In the rows, 128 means zero.
Rotation paths and how fast each direction turns (deg/step)
Each turn is a multiple of 5 degrees from 10 to 175, or 0.
Each row of a path follows its step; steps can be skipped.
Path 1:
step 0: [136 126 131 124 127 136 129 129 132 133 127 125 132 121 125 129 133 121
 124 137 123 125 123 134 128 133 119 128 136 117 130 135 127 129 121 136
 123 124 131 133 121 131 123 132 118 131 121 124 125 125 138 135 132 129
 134 126 125 131 120 124 129 131 121 119 123 136 128 123]
step 1: [136 132 129 122 128 125 132 139 122 126 129 117 128 130 137 136 129 132
 125 125 134 128 121 137 125 128 127 130 134 134 129 129 120 130 138 130
 133 126 130 136 128 135 133 121 135 128 131 124 131 120 125 135 118 119
 134 131 137 120 125 133 127 118 133 127 132 129 128 127]
step 2: [112 125 124 133 130 126 124 131 126 136 128 125 130 131 131 129 121 131
 120 127 123 123 128 126 131 125 136 144 135 134 128 121 123 124 129 130
 125 125 130 131 137 131 125 129 134 139 130 135 125 126 132 127 135 132
 121 138 126 129 130 123 129 132 120 131 134 130 130 137]
step 3: [133 117 131 127 131 128 125 121 126 132 125 117 125 128 126 122 120 120
 119 125 131 130 122 131 124 134 120 126 129 129 122 128 131 121 115 127
 135 133 125 120 130 121 124 126 126 123 122 133 129 132 128 132 121 128
 124 126 139 135 131 119 127 138 124 120 130 127 124 129]
step 6: [132 131 130 129 131 130 125 121 133 134 134 119 131 136 131 121 125 139
 123 129 124 128 125 128 127 121 126 126 127 126 117 135 123 124 135 129
 121 136 117 132 121 121 126 131 139 121 132 127 138 129 132 135 133 133
 133 135 129 129 127 126 129 139 132 126 129 129 122 123]
step 7: [130 124 123 122 134 126 134 125 124 123 130 128 127 117 134 119 135 131
 132 130 123 126 121 137 134 135 121 136 123 135 128 121 128 145 126 126
 128 131 129 127 132 124 129 128 136 126 126 141 131 125 123 129 134 134
 121 121 130 118 128 131 127 130 124 127 123 129 133 127]
step 9: [131 123 127 129 135 134 134 119 139 125 131 124 125 134 131 137 128 129
 132 131 128 129 124 132 125 126 134 126 134 128 125 142 124 121 130 127
 130 127 132 126 127 140 131 133 128 138 134 133 129 135 126 135 131 121
 128 124 132 134 116 122 134 134 139 127 122 126 129 127]
step 11: [124 126 126 127 126 121 128 129 130 133 133 129 123 121 136 124 132 120
 123 129 127 133 134 115 128 132 121 136 141 120 126 121 131 126 126 127
 127 133 127 128 133 124 133 125 131 131 136 120 125 130 129 139 122 132
 134 132 132 117 133 128 140 131 122 122 128 131 130 129]
step 12: [130 122 129 124 126 131 121 128 124 127 135 114 131 123 134 125 119 128
 119 120 122 124 129 138 129 135 135 132 135 122 130 128 134 129 131 121
 129 125 129 127 126 128 130 126 116 133 132 131 133 140 130 125 134 130
 129 123 130 127 125 126 123 121 136 128 123 118 119 125]
Directions:
[128 128 129 129 130 128 129 128 127 129 124 127 130 127 127 130 129 127
 126 130 127 128 128 126 129 130 128 126 126 126 129 126 128 126 127 127
 125 126 128 127 127 127 126 127 130 128 128 130 128 128 129 129 128 126
 130 128 129 128 129 128 126 127 127 129 126 129 128 129] | 140
[129 127 128 128 127 127 128 130 128 128 129 128 129 129 127 129 124 127
 127 128 128 130 127 129 129 127 129 126 127 126 127 130 129 128 128 128
 127 126 127 125 129 128 126 131 127 127 130 128 129 129 126 129 131 128
 129 128 129 127 125 128 128 129 126 126 128 129 127 126] | 120
